In the rows, 128 means zero.
Named moves (each a turn or a mirror), then the moves between two rows, first move first; the first pair answered:
siga (before |-> after):
[140 131 110 139 142  87 135  72 127 103 123 115 121 125 158 129 147 147
 171 131 100 151 124  83 149 143 119 173 130 119 141 144 137 120 139 124
 148 137 110] |-> [104 157 132 122 160 142 152 108 159 113 122 123 113 111 180 154 145 158
 166 126 100 111 148 115 121 151 142 175 113 129 155 115 143 136 157 119
 140 147 128]
[ 93 107 127 129  96 113  95 163 161 151 104 122 115 131 105 115 113 121
 155 136 142 103 105 100 154 107 142 146 127 154 112 118 106 124 159 125
 100 114 131] |-> [ 96 106 127 131  98 117  96 165 160 149 103 125 118 126 105 116 112 120
 155 133 137 105 104 102 156 108 145 146 130 156 112 116 108 120 163 123
 101 116 132]
[156 153 118 148 119 156 134 105 150 139 130 121 106 107 144 111  97 138
 140 146 109 142 192 145 140 143 144 151  99 147 165  98 113 134 132 119
 123 121 116] |-> [177 141 106 154 107 124 125  84 133 134 136 116 106 112 134  97 100 136
 145 147 115 164 182 126 152 139 135 148 107 144 157 112 115 123 122 122
 123 119 109]
[ 96 133 162  84 148 164 137 185 138 132 128 136 139 142 114 148 118 114
 107 112 151 108 115 161 100 109 141 108 112 140 113 120 132 130 137 141
 107 141 147] |-> [148 103 135 101 128  93 119 140 104 117 124 126 145 160  86 118 124 105
 124 123 157 157  80 118 134  96 118 103 133 132  98 160 126 106 106 146
 109 128 122]
vor (before |-> after):
[106 140 136 129 132 126 137 121 128 125 121 125 125 130 135 132 142 147
 124  97 136 114 115 106 139 122 109 136 135 101 108 147 129 130 142 135
 124 129 123] |-> [113 132 140 125 129 118 129 130 120 127 122 122 135 139 119 130 138 129
 117 105 145 115 109 107 135 113 113 122 135 104 101 152 130 130 139 139
 120 129 127]
[132 128 108 135  94 114 135  98 135 106 108 109 136 159 124  73 127 131
 117 128 142 144 138  97 119 132 100 132 144 114 134 105 146 150 124 117
 124 132 127] |-> [129 126 110 137  97 113 138  97 139 107 109 107 134 161 127  76 128 135
 116 124 146 143 132  98 120 131  99 132 138 115 134 105 144 153 127 119
 122 134 127]
[165 122 106 107 133 123 135 120 106 122 146 127 124 142 113 123 145 128
 159 147 141 123 126 122 108 169 132 133 125 110 115 138 133 149 152 130
 180 119 105] |-> [153 126 101 113 135 126 138 118 114 122 147 128 117 138 124 122 148 132
 158 144 135 121 128 120 112 172 126 136 127 106 113 140 132 152 157 131
 183 118 106]
[158 109  91 137 104 164 129  93 147 103 113 126 152  99 143 118 146  96
 111 161 109 136 173  99 158 138 161 113 117 148 147 113 167 127 109 104
 125 129 151] |-> [135 124  90 139 107 169 141  81 160  96 117 125 136  92 167 124 151 115
 118 146 100 130 175  92 160 139 151 127 119 137 144 118 162 131 119 104
 129 128 147]
gaso (before |-> after):
[131 136 103 152 111  82 136  60 127 103 117 118  98 123 162 100 131 170
 164 106  99 156 115 104 166 145  93 160 157 114 129 151 106 122 118 114
 144 111 108] |-> [138 163 112 151 106 131 150  81 135 111 123 137 105 105 174 108 120 167
 162 125  83 151 164 160 144 164 118 149 139 127 158 111  99 147 129  97
 145 103 129]
[133 121 124 128 135 155 124 143 150 126 110 123 127 111 126 146 130 121
 131 149 135 132 145 114 128 136 147 145 123 149 129 100 138 119 129 111
 140 132 138] |-> [137 110 119 131 132 131 113 134 141 123 109 119 131 123 109 139 133 115
 131 143 143 145 123  95 136 126 139 144 132 147 119 118 141 106 119 122
 141 131 130]
[ 94 156 146 114 128 145 159 130 142 144 133 147 134 110 152 138 132 140
 120 100 119 103 136 156 125 127 118 115 115 111 130 124 123 146 144 129
  98 124 143] |-> [168 125 138 117 111 102 132 132  99 147 138 148 158 134 103 121 129 100
 125 135 134 146 128 155 130 124 126  89 119 119 125 123 130 131 118 127
  95 107 137]
befus (before |-> after):
[129 132 120 142 127 103 140 114 120 128 151 140 128 144 134  99 123 129
 153 130 138 125 137 120 139 131 116 132 149  96 128 144 118 126 120 138
 120 139 140] |-> [141 133 122 141 126 106 135 123 114 131 150 147 139 147 122 102 120 122
 147 141 142 127 140 134 128 128 120 120 144  99 128 133 117 131 117 134
 115 136 148]
[112  93 143 128 158 130 130  98 150 135 125 131 110 149 178 122  91 139
 120 153 142 109 120 111 136 143 109 135 151  84 150 170  86 122 126 154
 143 151 133] |-> [138  84 143 125 145 109 123  95 125 141 130 128 123 157 164 114  86 127
 124 161 146 128 107 119 138 135  99 121 152  77 140 170  86 120 113 157
 133 139 134]
[121 151 138 112 124 135 150 119 122 135 127 143 137 126 132 126 132 143
 122 117 103 124 151 164 123 130 114 110 122 120 136 108 130 143 138 136
 105 117 138] |-> [107 154 136 117 133 142 150 113 136 132 125 140 128 121 141 128 134 151
 119 110 101 116 148 152 125 132 114 126 120 119 139 113 129 138 146 132
 116 120 133]
Now pairs of rows:
Between the rows of a pair lie two moves.
[105 142 126 129 132 136 119  93 110 170 123 135 133 131 155 139 127 151
 165  90  96 118 149 102 168 113 101 130 128  73 112 152 113 103 173 118
 127 143 105] |-> [126 157 134 122 121 146 128 104 102 177 132 146 150 125 155 141 124 149
 170  98  86 125 171 147 154 117 102 114 115  78 122 130 109 119 173 108
 115 133 117]
befus then gaso
[121 100  81 107 156 109 131 115 150 160  98 135 168 136 125 121 142 156
 127  92 135  97  89 110 131 154  68 111 147 103 155 111  78 152 133 145
 103 166 117] |-> [168  99  71 116 137 105 132 104 132 154 103 143 184 134 112 105 135 141
 139 119 126 128 113 137 135 162  73  95 146 113 169  92  76 158 126 129
 102 151 116]
gaso then siga
[110 142 126 139 123 144 133 119 146 102 127 118 117 114 153 126 133 148
 138 114 103 115 132 113 128 150 125 149 127 124 140 127 128 127 139 116
 142 123 115] |-> [126 120 122 143 121 110 116 113 136 104 127 117 120 126 132 116 135 136
 138 120 113 131 112  91 140 140 123 144 136 126 126 147 128 112 122 121
 142 124 101]
gaso then gaso
[100 102 134 123 158 141 100 166 142 120 113 114 126 136 124 138 125 118
 108 116 162  90 112 100 118 122 138 137 125 138 140 145 131 122 125 124
 147 163 137] |-> [162  86 117 138 135 108  92 144 111 112 114 115 143 141 102 113 124  96
 123 147 161 135 119 106 137 126 138 123 130 140 142 148 129 115 107 115
 151 145 130]
gaso then siga
[106 154 153 133  98 125 109 125 160 145 106 163 125 153 177  92 144 153
 147  50 104 136  87 137 124 131  54 114 148  82 121 131 143 124 131 132
 118 117 123] |-> [139 161 158 128  85 137 116 136 147 151 113 170 143 153 165  91 136 135
 152  73 102 150 110 183 109 135  63  94 133  93 131 102 142 139 126 120
 105 108 137]
befus then gaso
[120 150 120 151  98 109 140 118 100 147 120 171 145 139 108 107 138 141
 123  74 120 100  91 134  98 120 106  94 175  85 103 132 133 140  80 113
 101 101 126] |-> [135 149 121 153  90 116 139 122  92 145 119 177 156 137 101 104 135 132
 126  85 118 107 105 149  94 124 114  90 169  94 108 120 134 143  80 102
  96  97 130]
gaso then gaso
[156 118 111 150 126 133 115 110 123 112 125 123 118 112 119 112 125 118
 142 150 118 144 146 113 145 136 149 145 133 146 145 124 126 117 127 114
 152 130 128] |-> [151 114 112 148 126 106 110  98 115 108 129 122 118 119 118 107 129 121
 140 134 119 144 120  98 152 125 132 141 143 133 129 140 127 116 118 125
 142 131 119]
gaso then befus
[ 85 135 146 122 137 118 130 142 137 152 133 132 131 132 146 135 134 140
  96 110 138 108 106 130 112 125 111 114 125 111 106 133 128 126 120 140
 108 137 134] |-> [100 146 148 129 130 141 139 140 140 151 136 143 134 126 153 135 130 141
 103 127 125 117 141 166 105 143 121 106 118 119 123 106 122 137 126 127
 107 127 143]
siga then gaso
[169 121 116 136 124 137  92 116 117 113 133 141 145 133 118 110 135 137
 146 112 126 145 141 110 146 124 110 135 128  90 122 108 101 139 122 127
 151 103 129] |-> [169 111 123 129 129 134  85 125 115 118 134 136 151 144 103 115 130 125
 137 112 142 141 129 110 143 114 113 126 124  95 120 106 107 130 119 133
 147 112 130]
siga then gaso
[158  87 123 145 135  37 128  99  80 109 149 144 161 151  82 108 131  99
 180 185 142 188 112  60 143 141 141 101 186 137 144 145 158 121  81 110
 151 112  97] |-> [ 20 121 151 119 183  81 156 126 138 123 146 134 125 146 148 159 145 155
 151 107 152  97  70  27 125 126 121 134 186 113 125 168 161 123 116 140
 143 146 104]
befus then gaso
[157 127 168  87 158 174 137 132 138 120 114 115 140 109 109 116  96 119
 116 146 110 106 165 134 112 126 141 112  86 187 117 107 133 106 134 105
 128  97 131] |-> [180 111 160  92 152 152 128 124 124 119 116 112 147 112  92 108  98 107
 120 155 114 125 158 122 121 125 137 105  96 185 112 115 133  98 124 105
 133  94 120]
siga then befus
[ 72 152 159 126 151 138 157 160 159 137  97 127 103 139 158 161 148 143
 120  93  99 100 125 119 111 148 118 127 154 112 101 125 112 133 135 151
 124 112 150] |-> [128 144 157 134 141 165 145 179 148 140  96 137 117 136 126 159 132 103
 127 139 100 126 171 160  94 167 160 111 141 146 127  91 120 141 128 125
 136 103 167]
gaso then befus
[128 136 116 134 134 119 132 105 162 117 109 106 111 127 131 105 127 183
  86 141 114 171 112 139 120 115 134 154 117  90 150 113 125 141 162 114
 109 115 127] |-> [137 129 108 138 132 108 126 102 158 120 108 103 111 136 121  99 129 175
  86 140 118 176 101 130 125 108 129 148 121  88 142 118 124 137 157 118
 110 111 122]
gaso then gaso
[115 101 109 132 145 113  96 103 145 116 112 133 108 131 124 105 129  95
 104 101 165 115 105  80 150 118 130 160 128 122 103 149 126 117 113 154
 123 148  99] |-> [ 83 143 130 122 148 169 124 129 172 125 116 150 107 113 167 132 130 119
 105  90 149  89 145 139 121 133 134 155 108 122 126 116 120 148 134 140
 109 145 118]
befus then gaso
[118 151 152 115 117 143 147 161 128 145 136 134 125 108 130 151 127 131
 115 117 136 110 110 174 112 123 145  98 118 119 125  96 125 142 140 124
 119 123 142] |-> [ 92 141 144 113 131 125 140 146 134 141 132 122 113 113 140 155 137 143
 111  95 140 100  83 135 119 119 126 111 133 106 107 122 125 135 144 136
 122 131 135]
gaso then gaso
[137 111 139 127 135 134 115 154 131 137 120 119 139 142  97 139 108 101
  97 122 149 124 114 120 108 111 138 115 121 128 125 139 127 111 119 136
 132 147 141] |-> [132 108 127 133 134 117 116 128 127 133 121 108 128 142 107 132 114 110
 108 113 146 134 101  97 128 111 120 125 131 118 118 157 124 104 118 144
 135 143 131]
gaso then siga
[126 125 152 161 139 134 135 125 130 136 136 128 136 156 116 119 143 138
 127 113 141 133 112  97 138 114 134 124 119  83  91 151 160 100 114 156
 141 123 115] |-> [140 135 159 156 136 164 142 152 130 146 135 138 146 149 111 129 132 121
 129 132 139 132 145 143 116 125 164 109 105 105 110 116 160 114 118 142
 136 116 134]
siga then gaso
[144 144 105 145 127 117 144  94 115 101 140 150 121 114 148 105 129 135
 143 141  90 154 142 126 151 157 126 130 141 119 139 140 109 134 130 110
 145 100 115] |-> [138 148 104 143 131 124 142  90 119 103 139 149 117 113 154 108 128 139
 142 132  89 150 143 123 153 154 126 132 138 116 140 141 106 140 138 114
 150 102 115]
gaso then gaso
[106 156 143 129 119 120 122 128 125 136 126 132 150 119 140 122 134 123
 123 107 135 112 108 139 124 116 108 121 117 112 116 134 127 126 140 127
 100 108 109] |-> [109 165 147 129 118 142 123 139 128 136 125 135 152 115 138 124 131 121
 122 119 132 108 128 159 114 126 122 123 110 123 127 120 132 132 145 120
 106 109 118]
gaso then befus
[122 146 119 114 106  81 130  89 121 140 150 129 123 107 153 138 120 140
 115 115 122 122 116 139 124 149 122 113 137  92 130 136 134 135 135 134
 105 123 128] |-> [136 136 113 114  99  75 123  88 115 141 154 130 130 110 141 132 114 132
 115 125 123 129 116 142 122 146 124 106 138  94 132 137 135 135 131 132
 106 121 128]
gaso then gaso
[ 97 100 121 132 136 125 112 116 152 132 118  99 111 130 123 126 144 132
 110 100 152 102 109  60 146 103 133 159 131 128 117 158 130 115 133 136
 147 156 128] |-> [182  90 103 147 101 103 111  90 114 120 130 106 134 123 106 102 137 106
 131 146 134 163 142  99 158 123 137 135 128 143 135 138 121 120 116 116
 147 121 125]
gaso then siga
[ 74 117 122 139 145 156 116 143 148 114 124  98 105 121 134 137 151 133
 121 124 151 115 123  91 135 129 159 167 142 145 118 137 144 103 140 123
 148 174 111] |-> [155 100 110 151 115 131 104 128 112 110 134 103 135 125  96 111 144  99
 134 167 146 171 149 121 143 136 166 138 144 158 130 125 141  99 117 108
 147 151 109]
gaso then siga
[136 132 147  66 127 171 126 175 129 179 135 154 136 136 108 152 138 112
 126 112 131 117 111 178  90 124 163  98 121 120 135 124 135 166 141 149
  80 115 139] |-> [ 76 135 122  90 148 175 127 131 168 147 119 134  81 117 158 148 150 156
 133  77 118  99  95 104 120 137 146 158 138 107 137 169 136 153 158 151
 114 128 111]
befus then befus
[134 130 128 126 134 144 129 134 129 120 119 125 135 122 125 129 127 129
 121 140 118 131 146 134 124 134 151 142 122 133 152 119 131 131 127 117
 139 122 131] |-> [118 125 132 124 143 144 127 141 131 127 117 121 132 125 121 137 128 128
 113 132 128 120 135 124 121 127 149 138 126 134 143 123 136 128 126 123
 135 129 130]
gaso then siga
[147 128 117 132 122 141 118 119 132 118 126 129 115 116 128 123 122 125
 142 148 121 135 150 127 134 145 151 141 132 132 144 116 129 131 141 112
 139 121 122] |-> [118 133 122 125 137 156 125 131 149 120 124 125 109 119 131 134 127 136
 131 134 126 114 141 121 128 140 157 146 132 134 138 117 129 132 150 117
 136 132 122]
gaso then siga
[102 121 113 132 145 125 126 128 144 114 122 124  96 116 132 130 129 150
 122 118 132 113 103  96 148 125 135 147 137 128 127 149 135 128 122 132
 148 143 114] |-> [115 142 117 133 135 158 138 138 149 118 125 138 109 105 141 134 119 147
 127 137 117 120 148 146 134 140 148 136 126 142 149 113 131 148 131 112
 147 128 133]
gaso then vor
[154 172 144 130  98 144 144 112 136 134 130 144 148 110 138 101 147 139
 144 134 102 156 175 145 128 141 107  97 109 122 128 109 116 136 117 115
 103  95 137] |-> [168 147 145 117  99 108 127 126 113 148 127 140 165 133 104 102 146 121
 129 135 125 163 136 123 127 118 103  77 116 119 104 126 127 126 100 126
  90  96 134]
gaso then befus
[135 117 140 134 126 155 138 148 134 153 136 130 121  72 123 118 166 167
 146 113 159  78  98 132 152 189 145 137 105 158 147 175  96 149 150  91
 146 102 140] |-> [135 100 137 132 125 129 130 135 124 151 136 121 122  89 109 113 168 157
 146 110 168  84  78 106 161 179 140 136 111 153 131 188 101 134 145  97
 144 102 134]
gaso then gaso
[155 143 104 121 101 107 119 124 106 121 134 136 127 130 110 102 114 104
 143 160 130 159 143 141 134 129 111 117 147 131 123 124 106 135 125 133
 135 101 120] |-> [136 129 111 117 112  95 109 134 102 130 133 126 121 140  96 108 120 103
 130 139 149 144 109 105 136 111 104 118 150 126 105 150 117 123 122 149
 134 114 111]
siga then gaso
[127  82 130 140 135 111 132 111 120 127 145 114 135 147 114  99 129 127
 134 138 123 114 102 103 147 128 109 125 123 106 106 140 120 121 122 131
 139 100 109] |-> [154  91 134 142 121 131 135 121 109 130 150 124 147 139 106  97 122 119
 135 162 118 128 134 144 140 139 125 109 114 120 119 115 115 130 120 117
 139  89 125]
gaso then gaso
[ 93 128 178  65 141 131 147  93 109 114 139 164 108 140 131 138 129 147
 103 127 133 148 112  77 157 128 135 130 132 120  92 150 117 118  94 121
 160 154 133] |-> [ 89 141 195  55 141 152 154 118 114 126 141 173 120 140 131 148 123 145
  95 127 130 133 128 107 137 133 143 117 121 129  92 129 118 131  96 121
 152 156 148]
befus then siga
[148 126 120 144 133 109 131 100 125 112 123 131 124 131 143 130 129 129
 144 139 111 158 140 128 153 134 109 134 132 124 143 138 116 112 133 127
 135 116 113] |-> [168 116 127 136 135 107 120 117 114 121 123 135 136 141 116 130 126 114
 135 151 129 165 136 131 149 123 122 118 125 132 136 132 119 108 120 133
 134 116 116]
siga then gaso
[132 154 146 126  95 154 129 125 116 132 146 129 125 136 143 136 142 126
 145 113 124 126 158 175  93 143 127 125 123 133 145  92 120 159 135  92
 116 125 147] |-> [158 133 125 146  87 106 122  84  95 116 150 122 123 143 136 114 150 124
 161 117 117 157 141 141 122 142  99 129 139 121 139 114 115 145 122  99
 121 113 120]
siga then vor
[104  92 110 128 120 124 127 133  98 111 151 113 115 114 140 121 117 121
 137 168 130 148 132  95 124 145 146 119 150 132 156 154 143 113 117 103
 137 128 109] |-> [108  89 116 125 123 130 126 147  99 118 147 112 125 123 129 126 110 111
 132 170 139 145 137  99 114 141 157 115 146 137 151 151 147 115 114 103
 136 134 118]
siga then gaso
[165 106 117 122 101  88 142 117 114 116 143 138 135 135 111 110  97 127
 116 135 129 165 158 149 128 178 129 123 112 131 154 120 131 138 130 110
 144 120 150] |-> [143  98 120 112 105  51 135 106 110 122 143 131 137 152 110 110 107 135
 111 107 138 153 112 119 136 157 102 122 125 106 127 149 132 127 119 135
 133 126 138]
gaso then befus
[145 138 128 146 113 168 149 132 131 117 140 149 136 111 132 130 117 137
 150 144 112 131 167 183 120 155 157 133 116 138 153  98 127 152 129 118
 130 132 132] |-> [ 82 144 123 143 134 157 156 120 151 109 132 139 107 115 168 139 131 168
 142 105 112  98 130 131 131 139 127 161 128 114 134 132 128 143 140 140
 135 151 119]
gaso then gaso
[107 104 130 123 146 134 100 145 130 126 118 106 129 136 132 125 129 111
 111 138 135 111 112 108 119 129 152 129 126 146 126 139 144 108 122 123
 144 152 126] |-> [125 100 132 124 140 137 100 146 119 127 120 111 136 139 119 127 124 103
 111 146 133 120 123 121 116 130 159 124 126 149 127 134 141 111 117 117
 143 149 126]
gaso then gaso
[116 146 163  95 135 143 147 164 132 163 137 149 147 129 116 157 129 116
 107 118 132 114 137 189  90 114 116  95 117 119 117 103 127 148 131 123
  97 130 150] |-> [ 64 148 136 115 153 145 150 118 169 132 121 130  96 116 169 150 141 158
 118  89 119  93 120 118 129 128 101 153 133 109 117 141 120 132 145 127
 133 144 126]
befus then befus
[153 108 136 131 156 109 110 126 119 150 147 168 142 115 152 137 172 127
 151 167 120 126 157 134 147 110 131 143 109 168 132 121 133 116 121 171
 127 122 165] |-> [121 111 136 128 167 118 114 131 135 156 143 164 134 115 167 144 175 143
 146 147 123 103 147 120 151 109 131 152 113 165 126 130 137 116 133 178
 130 128 165]
gaso then siga
[133 130 128  88 134 126 109 173 107 151 143 130 146 150  99 144 130  99
 109 146 153 114 114 174  95 108 131  71 109 139 112 103 143 126 127 135
  95 132 130] |-> [139 109 122  95 141 121  95 174 106 143 138 123 138 156  83 138 127  89
 104 154 165 116 102 138 110 104 142  85 115 150 108 116 143 110 117 139
 110 140 119]
befus then gaso
